Each run below is a few steps of one of 7 hidden systems, one row a step.
run 1, D:
[[ 13  12 -27 -17 -21  -6 -15  -9 -14  16 -36  22   1  19 -23  13  20  15]
 [  5  -2  10 -27 -19   8  -2   5 -46  -8  -8   1 -12 -26 -11  28 -25   0]
 [ -9  27  28  30 -11  -4   0  -4  -3 -11  12 -12 -10 -28 -42  -7 -11   7]
 [-23  -5  -7   5  -4 -31 -30 -26   2   5 -11 -15 -27   8 -13 -22   9  32]
 [ -6   5 -30 -18   8 -40  24  14 -15  -3 -22 -11 -32 -10  18  11  -7   9]
 [  2  17   9  23  41 -15  14   3 -37  -9  14   9  -6  -3 -10   9  -3 -22]
 [-10   4  13   9   0 -17   2 -31  -8   5  45 -18  10  25  10 -23 -17   4]
 [-20 -12 -20 -12   7 -20  10 -22  35 -23   7 -16  -6 -11  33 -17   2 -16]
 [ 27  -8 -40  18  31   8  17  18   9  -7 -11   8  -4  15   4 -16   5 -30]
 [ 32  14  -7  -8 -11  -2  -8  -3 -10   9  17  18  31  39   9  13  -2 -26]
 [ -3 -14  15 -17 -22  34  -9 -19  12 -27  20  -1   7  -4  19   9 -31 -19]]
run 2, R:
[[ 14  36 -12  25  21 -18   5  -8  16 -29  11  14   2  11 -17   2  -5 -31]
 [ 19  -7 -14 -11  23  -1 -10 -22  -3 -10  20   5   6  46  -7   0 -33   5]
 [ 25   8  -8 -41 -13  -6   8  -4  14 -28  12  -7  15  -5   1  19 -33 -16]
 [ 19   4  -1  14  28  14  -5 -13  19 -37   4   4   7  -9 -42  -7  -9 -19]
 [ 35  14 -25 -13   6  -2  -3 -19  22  -7 -10  -9   5  44 -22  -4  -8  22]
 [ 18   7 -16 -40   2   5   2 -29 -17 -33 -20  -3  -6  -5  -7  28 -15  -6]
 [ 22  19   1   8   6  20  23  -3  -8 -18   3   2   5 -12 -54  -1 -23   9]
 [ 17  11  -4 -17  -4 -23 -23 -32   1  -5  -6 -21   6  13 -42  -9   2  24]
 [ 13   8 -18 -15  -3  -6   8 -14 -12 -27 -25 -34 -38 -10  -3   2 -22   9]
 [  5  44 -10  15   9 -24  24  -9 -23 -11  -1   8  -9  -8 -40   9  -5   0]
 [ 10  -2   6  -7   8 -23 -14 -21 -36   3  19 -21  -4  16 -25 -11 -24  18]]
run 3, T (11 x 18):
[[ -5   6 -11 -11  19 -29   3   5 -26   5 -35   5 -11 -27 -25  12  28   7]
 [  9  -3  18  13   2  -3   6  14 -48  26  13 -25  -9   5  -5 -11 -12  14]
 [-21  34  20   1 -27 -31   2 -25  -9  -4   9 -21  -3 -14  18   6  12  -7]
 [-40 -20 -12  18  24  -2  11 -27 -14 -13  -1  -4 -33 -15  10 -21  -3   2]
 [  0   8 -36   4   2 -47  31  19  -2  20  10   5   5   8   7 -18   4  -6]
 [  6 -25   9   2  11  -9 -23   0 -20   2  18 -10  10   3  32 -12   8 -45]
 [-13  17  -3  30 -21  14  20   1  21 -16  22   6 -12   5  29  -6 -24 -23]
 [-19 -13 -22   3  20 -13 -14 -21  32 -11  10  38  16   6 -13 -13  13 -16]
 [ 22 -37 -28 -20  -3   9  -1  34  16   9   5   6   4  20  16  -8 -27  -2]
 [ 28  19  16   1   1   6 -17  27  24 -11  -3  11  20  -3  -2  24   9 -35]
 [ -3  -4  20  16   4  47 -20 -18  18 -10   9  13  -1  27 -12   5 -20  18]]
run 4, Y, 11 rows:
[[-12  -9  11  24  17 -14 -13 -13 -25   1  14  -3   3  -5  20 -18  25 -43]
 [ -7  12 -11  18 -26   0  29   4   2  20  24  -5  -2  29  32 -16 -16   7]
 [-27 -15 -19  -7  -7 -14 -14 -13  19 -12   9  33   6  -7  26  -1   7 -33]
 [ 10 -27  -9  26   9  12   6  41   3  13  23  11   0   5   1 -24 -23 -17]
 [ 12   9   4   2 -18   0 -24   2  33  16   9  21  38  30   7   4  24 -12]
 [ -5 -24  10   9   4  47 -20   6  13 -10  -1   8 -19  15  23   8 -27   1]
 [ -4  11  -1   2   9   6  11  23  40   4   0  40  20   0 -28  18  -1  20]
 [  6 -43  17 -16  23  19 -42   0  -4   8  -8  -1   9   4 -15  -1   8  13]
 [ 17  19  23  -8  -4  28  20  30  17  11 -23 -17   4   1   7  28   7  28]
 [-26   2  20   4  35  16 -10 -37  -4 -13 -18  11  -5  -9 -15  16  28  14]
 [ -4 -17  -6 -18   6   6  31   8 -22  21  -8 -10  -7  -6 -14  -4 -11  47]]
run 5, S (11 x 18):
[[ 12  31  -5  11  16  -6 -13   6   5 -12 -17  17 -21  19 -39  23 -17  22]
 [-10  12  18 -14  19 -20 -29 -27  -7 -13   7   3  -9  15 -24  24 -20  31]
 [ -8  11  19 -16  31 -23   6  -6  22 -22   5 -32 -15  -3  -2  16 -22  32]
 [ -3  20   4   4  52 -29   9 -20  15 -16  -7 -19  -1   5  -3   6  25   6]
 [ 10  12  -4 -17  29 -14  21 -34 -21  -1   1 -25   5  30  22   6   8   5]
 [  4  14   0 -22   7 -15  35 -26 -16 -21  16 -20  14 -16  19   8  -3 -27]
 [  9  -1  -7  11   7   7  29 -32  -2 -16  20 -25  16 -10  -5 -36   5 -28]
 [ 20   1 -37  -6 -32 -10   7 -22   1  -4  -6 -21   5   6   8 -33  10 -26]
 [ 21  -9 -32  -1 -19  17  -4  -7 -22 -22 -18  -2 -18 -10   4 -10 -11 -41]
 [ 23  16 -23  21 -30  14  -1   0  -9 -15   5  16  -7   4 -33 -12 -28 -21]
 [  1  -7 -11   1 -34  -5 -45 -17   7 -15   6   9 -12   3 -29 -14 -26  -3]]
run 6, T (11 x 18):
[[ 17 -24  15 -13  35  21  19  24  23 -15   7 -21  10 -17   4   1 -16  -2]
 [ 29  32   7  14   8  12  10  -5  38  -1  -7 -20  20  28  -6  -1  21   7]
 [  7  -6  -8 -19   3  36  -6 -40 -14  -3 -24  10   9  28   9  16  17   7]
 [ 10  -1 -11 -22 -11  27  40   7 -19  -1  -7  20  16 -22 -20  17 -12   5]
 [ 17  -8  20  -3  -6   6  -6  -6   0   5  10 -17  30 -25 -47 -23  13   2]
 [ 11   6  -2   1 -45  14 -15 -14   4   3 -24 -36 -21   4   1 -16   4  16]
 [-11  19 -15  12  -8  -1  -7  -9 -29  -2 -40  22 -27 -14 -18  14  22  -6]
 [-12 -11   2   7  -5 -10  -2  10 -47  24  18  21  -3  -3 -30  -6 -21  16]
 [-14   3  21 -15 -30 -44 -17   6  -1   3  17 -26  -2 -28   6  -4  -8   1]
 [-23   1   7  32  18  -9 -12   0   8 -19 -11 -25 -47 -14  16 -12   0  -3]
 [-14  24 -25  23  18 -36  12   1  -3  13   1  21 -17  34   9   1   3  11]]
run 7, R, 11 rows:
[[ 18  13  -4 -17 -37 -30 -31  -6 -36   6  -6 -11  -8  12  -1   8  -7  -8]
 [ -7  16  12  26 -21   3  -9   1 -14 -26   9  -7 -37 -18  -6   3 -39 -14]
 [-12  26  -5  22  -2 -41 -15  10  19   2  17  19 -10  13 -27  -3 -17  14]
 [  8 -15  -3 -20  26 -34 -28  15  -7  -9   3 -11 -22  16  17  15 -25   1]
 [ 16  36  19   8  14 -10  18  24   9 -20  12 -10  -3  -2  15  27 -18 -20]
 [-11   9  23  14  40  -6  -7 -28  15 -16  32   7  15  20 -11   1  -6   3]
 [  8 -17 -16 -33  15 -10  17  -8  32 -11  18 -20  11  18  19  -4 -26  14]
 [ 18   0 -15 -18  29  -5  22  -5  12 -29  -4   0  20 -22  -3   6  13 -37]
 [ 32   0 -10  15  25  33  15 -20  -2  -3   6  -4  22  28 -22 -19   5  -8]
 [ 13   3 -19 -36 -32   6   3 -45   3  -7  -2  -6  22  17   0  -1  -2   3]
 [  5 -15 -26  -9 -10  25  11 -13  -7 -29 -15   7 -10 -31 -29 -11 -19 -12]]
run 8, D, 11 rows:
[[ 17  19  -9   0   1  -5   4 -11 -17  29 -19  -6   8  43  11   2  32  18]
 [-16  -4   6 -29  -7  14  25 -24 -36  -8  -3   2   7 -15  30  24   1 -12]
 [ -7  -4   8  30   0  25  27  -4  -5  -5  18   0  11 -31 -24 -31   1 -20]
 [  4  -8  -9  10 -28 -19 -31 -12   8  22  -3 -12  10  12  -3 -35  32  -7]
 [ -1  -2 -20 -12 -28   0  -2  12 -10  -3 -30  -9 -32  -3  44  14  -1 -11]
 [ -8  23  -1  36   1  15  16  15 -17  -6   2  42  -8  -8 -15  14  -7 -22]
 [-16 -19  10   5 -18 -11 -30  -7 -14  21  36  22  14  11 -17 -17 -17   5]
 [-15 -14   4 -19 -21 -28 -13  21  33  -7   4 -24 -16 -25  25  -3 -16   4]
 [  2  11  -4  35  38   1  -5  32  22  -9 -24  12 -30   6  -1   9   7  -3]
 [  1   8  -1  -6  13 -10   1   3 -16  26  13  30  15  47   1  20  -6  25]
 [-19 -19  27 -38  10  -3  10  -5   1 -12  27  -5  19 -22  20  20 -22   2]]
run 9, S, 11 rows:
[[-12 -11  -8 -31  -4  13   0  10   7  -4 -17  28  -9  -5 -11  33 -25  34]
 [  0  -4  22  -1  33  -5  -5  21  -1   2   1  11   8 -22 -49  11  -1  23]
 [  3  16  35  -2   4 -10 -20  -1   9  19  -7 -29   4  14  -9   9  21  39]
 [-29  14  18 -15  15   0  11 -17   5  -7 -26 -13 -18  -8  32  33  20  25]
 [-19   8  -2   5  42  -2  52  -9 -21   4   1   9   4  -9  -6   4  11  17]
 [ -2   3  10 -10  -2 -36  13 -12 -33  25  21 -18  23  -4  -1 -14  19   2]
 [ -7  -2  21   2 -18   2  11  -5  -9   1   3 -44  -9 -22  42 -11  11 -17]
 [-15  16 -23  36  -8  11  37  -6   6  -1  -7   8  -9  -6  19 -20  21 -24]
 [ -6 -21 -37   5 -19  -7   4 -11 -38  19  10  25   3  11   2 -28  -1 -18]
 [ 11 -15  -1  -1 -37  -5 -11  34 -16   5  16  -5  -7 -18   8  -9 -32 -29]
 [ -2   6  12  46 -18  17 -25  19  29  -7   6  12 -10  -8  -5 -15  -2 -26]]
run 10, P (11 x 18):
[[  6   9 -13 -26 -20  -8   7  22  21   2 -29  -9 -14  -9 -18  14 -12  41]
 [  8   4  14  -3  29 -10 -14  10 -32  -2 -34 -15 -25 -19 -22  18  15  11]
 [  0  26  29   2  -2   1  13 -11 -24  18   8 -22  -1  23  -7  11  -6  42]
 [-39   3  12 -25  -4 -24   5 -40  -5  -7   0 -17  -5 -19  16   6  14  20]
 [-16 -21 -15   8  14  -3  36  -5 -16   1   4 -25 -24 -19   2 -32 -13  16]
 [ 10   7 -14   2   4 -39  18   2 -22  22   2 -19  11   6  19 -18  32 -20]
 [-15  -9   9  13 -11  21   4 -22 -34   1  18  -1  -4  10  41  -5  -5 -27]
 [-21  14 -12  17 -19  -3  33 -12  18  -4  28  22  19 -12   3 -16   0 -25]
 [ -3 -39 -26  12  -7  -2 -26   4   7   5   8  19   4  -5  -5 -36   6 -32]
 [ 27   4 -10  10 -27   6  -1  52  14  11   4   8   2  10  18   2 -16 -28]
 [ -2  21  17  25   7   8 -32   6  11 -15  -6  35  -2   5  -4  26  10 -31]]
run 11, P, 11 rows:
[[  9  -7  -5   0 -16 -34 -12   8 -21  13  24 -13   6  10  29 -16  -3 -35]
 [-13  12   9  25 -11   6   4  -7   2 -21  27   2 -12   2  35   0 -22 -38]
 [-14   6 -27  24   5 -17   2 -12  26 -14  24  34   5  12 -11 -18  -9 -24]
 [ 15 -36 -26 -15  -1 -12 -26  23  11   0  15  23   8  14   2 -10 -25 -22]
 [ 30   7  13   1   8   7 -11  39  23 -18   7   1   6  -2  10  19 -20 -32]
 [ 13  21   9  20  24  15 -27 -13  31 -24  -1  16   2  29 -17  15  -2  -5]
 [  9  -6 -18 -33   1   5 -11  -7  29  -9  -4  21   7  27 -16  20 -25  28]
 [ 24 -14   3 -38  26   2  -4  17   7 -21 -17  -8   3 -24 -21  24 -14   6]
 [ 38  17  21   3  28  15  -3  -3   2  -9 -12 -36   2  14 -27   7   2  17]
 [  7  23   1 -29  -7   1  -1 -42   0  -9 -21 -20   0  25   2  20   7  29]
 [ -8  -5 -12 -30   4   7  28 -31 -26 -20 -15 -11 -13 -23 -15   8 -17  19]]
run 12, U (11 x 18):
[[-18  24   5   2 -23   7   0 -50 -22  -2   9  14  -2  24  -9  10  -9  21]
 [-32 -28 -10 -25 -13 -23  12  -9 -14   0  22   7   0 -33  -1 -11 -22   3]
 [ 20  -7 -16  17   8 -23   4  33   1   6  -7 -17  -5 -23 -25 -31   9 -17]
 [ 26  24  -8  22  -9  -9 -30 -11  -2   2 -14 -11 -12  45   4  -6  14  -8]
 [-25  12  -5  -2 -12  -2   4 -24 -14 -16  13  13 -24  18  30  20 -35   0]
 [-20 -14  -9   7  23 -10  30  11  -3  -2  33  29  12 -23 -19 -10 -19  -9]
 [ 30 -23  -7   1  15 -14 -18  20  23  12  11 -11  26  11 -15 -31  10 -12]
 [ 19  16  -1   1  -2   2 -20   0  28 -20 -17 -25 -20  25  34  12  -2 -14]
 [-17  19  -7  12  22  25  25 -20  -2 -21  -5  32 -12  12   6  27 -10   3]
 [  1 -22  -5 -28  10   6  16  -1  -3  13  25  31  44  -1 -23   2 -10   7]
 [ 26 -23  13 -24  -4  -3 -16  16  23  -9   1 -34  19 -24   1 -11   3 -19]]
run 13, Y (11 x 18):
[[ 15   2  22   6  -9  22 -14 -23 -46   3  20   1  13   9 -28  -2 -18  -5]
 [-11  20  15 -13 -57  -5  -4  -9  20  -4   5 -15  -5 -15  -2   5 -17  21]
 [-16  -2  -9  17  11 -22 -27   5  12 -21 -24  -2 -41 -26 -14  -6   4  -6]
 [ 29  18 -17   6  18 -31   2  25 -26  17  -7   3  -8  27 -18   6  -4  10]
 [  5  12  22 -31  -5 -12 -16 -24 -27  -8  12  -8  13  12  22  32  -7 -14]
 [-25   8  24  11   3  -1  21  -2  14 -21  28 -24 -16 -26  10  -1 -34   7]
 [-13  -1 -21   2  17 -48  -1 -10  37  -1   4  -6   2   1 -15 -25  16  11]
 [ 35 -23 -29 -19  20  -6  -1  10 -12   1 -14 -20  -8  23  26  -7  -1 -15]
 [ 20  31   6   3   7  17  32  -8  -2 -16  14   7  25   8  11  20   1 -32]
 [-20 -16   6   8  -5  21  -2 -45  10 -14  35   1  10   3 -17 -28 -21   4]
 [ 10 -15 -34 -18 -32  -6   5  16  40   0 -10  -9  -1 -10  -7 -22  -9   9]]
run 14, U:
[[  2   5  -8   7 -48  36  -3  10 -11  11  -3  28  -5  15  10  13 -19  -3]
 [-24  -9  22  13 -22  11 -22  12  -4   0  19  36   9 -32 -13   6  -9 -22]
 [ -4 -26  12  20  -4  11 -33  31  23  10   2   5  -9  -9 -24 -19 -12  15]
 [ -3  13  12   5   0 -23 -40  33  25   7 -20   8 -19  10   6  23  10  11]
 [ -8   1  24   7  34  12 -11  18 -25   2  -8   8 -26  14  12  35 -12  20]
 [-16  14  39  -2  22 -14  17  11   0  16  27   3  19   2  -8  21  -6  30]
 [-14 -27  27 -12  36 -13  -4  -6   7   7  10 -31  12 -11  14 -12  21  14]
 [  4  12  -1  -1  14  -4  32  10  23   8 -23 -37 -10   5  26  -2  24  23]
 [ -6  15  -1  -1  14  10  28 -23 -25  12 -19   4  11  14  26  14  43  -4]
 [ -4 -10   4 -12 -26  29  38 -15 -23  17  17  -7  22  -1  18 -10  -3   5]
 [-15  -5   3   7 -32   4  12  -9  12   5   8  -7  20 -39   3 -28  27 -27]]

Which system made each run below?
run 15:
[[-16   0  11  11  35  -4  19 -20 -27  -6 -11 -32 -22 -15  19  -6  22   1]
 [-14  19  -5  11  -3 -14  52  -9 -18  21  21  -8   9   5  11 -15   5  12]]
  R
run 16, 2 rows:
[[  4  31  29  23 -25  17  10   4 -10  22   3 -15   4  22  29   8  15   1]
 [-49 -12   7   4 -10  25   4 -33   0   0  -1  24   0 -10  21   4  17  -1]]
  D
run 17:
[[ 22  19  -3  10 -25  11   5   3 -17  13  21  33  33  17 -20   3  -3 -25]
 [ -9 -25  20 -16 -38  13 -39 -19   2  -9  19  -4   6 -10   4  -4 -19 -12]]
  D
run 18:
[[ -6  -2  -1  14  25  -8  12  21  33 -21   0   6  -1 -39 -24  -8   3 -15]
 [ 30 -11  -9  16  18   0 -31  13   4  19  -8  -5  -1  41 -10 -16  11   8]]
  P
run 19:
[[  0  35   3  -3 -28  11  44   3  -2  10   9  18  25   1   8  21   1  -3]
 [-13 -37  15  -2  -1  29 -10 -26 -17   3  15   7  26 -22  -6 -21  14 -22]]
  U
run 20:
[[-14   5   0  -5 -24  -2 -37 -42 -15  -8 -19 -11 -29  17   8   4   1  12]
 [-14  16 -18  -9 -16 -17  38   4 -15  -7   3   6 -20 -18 -11   9 -36  18]]
  P
run 21, 2 rows:
[[  6 -19 -20  28   3  50  -5   0  -9  -4 -10  26 -13  16  -2 -15  -8 -18]
 [  9  13 -14 -15 -48 -14  -4   9   9  18  14  30  32   9 -13   4  -4  -8]]
  D
run 22 (2 x 18):
[[  5  -3 -21  19  -5  22  15 -11  31 -17  -4 -21 -13   8  33 -25   3 -22]
 [ 14   8 -50   7   4   3  17  -3  -5  -4 -17  36   4  18   0   0  14 -29]]
  P
run 23, 2 rows:
[[  7 -35  11   2 -24  15 -23  29  13  24  21   9  22  -4 -12 -22 -11  -3]
 [  4  -9   8   3 -23  16 -31  36  38  12 -22   7  -1  -3  13   8  15   1]]
  S
run 24 (2 x 18):
[[-14  -1   2  -8  12 -19  39   5  28   0   4 -34   1 -27   6 -18   9  22]
 [ 10  -1 -20   3  24  -6  10 -11  -7  12 -33 -12   3   8   9 -12  53  -5]]
  U
run 25:
[[ -8  -4  -3 -31 -33 -16  -4 -11  -6  19   7   7  27  11  37   9  19 -15]
 [-21 -18   9  20  -2  38  16   2  -2 -19   8   4 -14 -36  11  -9 -16 -23]]
  P
run 26 (2 x 18):
[[ 26  16  22 -28   2   2   8  16 -18  18  -5   3  36   3  -2  35  19   1]
 [-13   0  45  -8  -6  41  10 -25   0  -1   6 -12  24 -20   2  10  16   7]]
  S
run 27, 2 rows:
[[  5  -3 -10  -7 -10 -18 -10   3  33  18 -17 -31  -2  21  27 -16  26  16]
 [  2   7 -15  -9  18  16  19   8  -9  -7 -36  13 -14   3  34  32  17 -11]]
  D
run 28, 2 rows:
[[-19  25  32  27  16   2  23   7 -29  18   7   7   2  -1  18  18  20  -3]
 [-45 -21  21  12   3   7  12 -23 -12  20  31   3  12  -3  21 -19   8   9]]
  D
run 29 (2 x 18):
[[  3 -33 -32  -2  15   3 -31  -1   5 -20  -7  26 -15   3 -15 -10 -18 -20]
 [ 48  19 -16  -4 -13   6  -3  37  11   4 -15  12   5  24  -8  19 -11  -8]]
  R
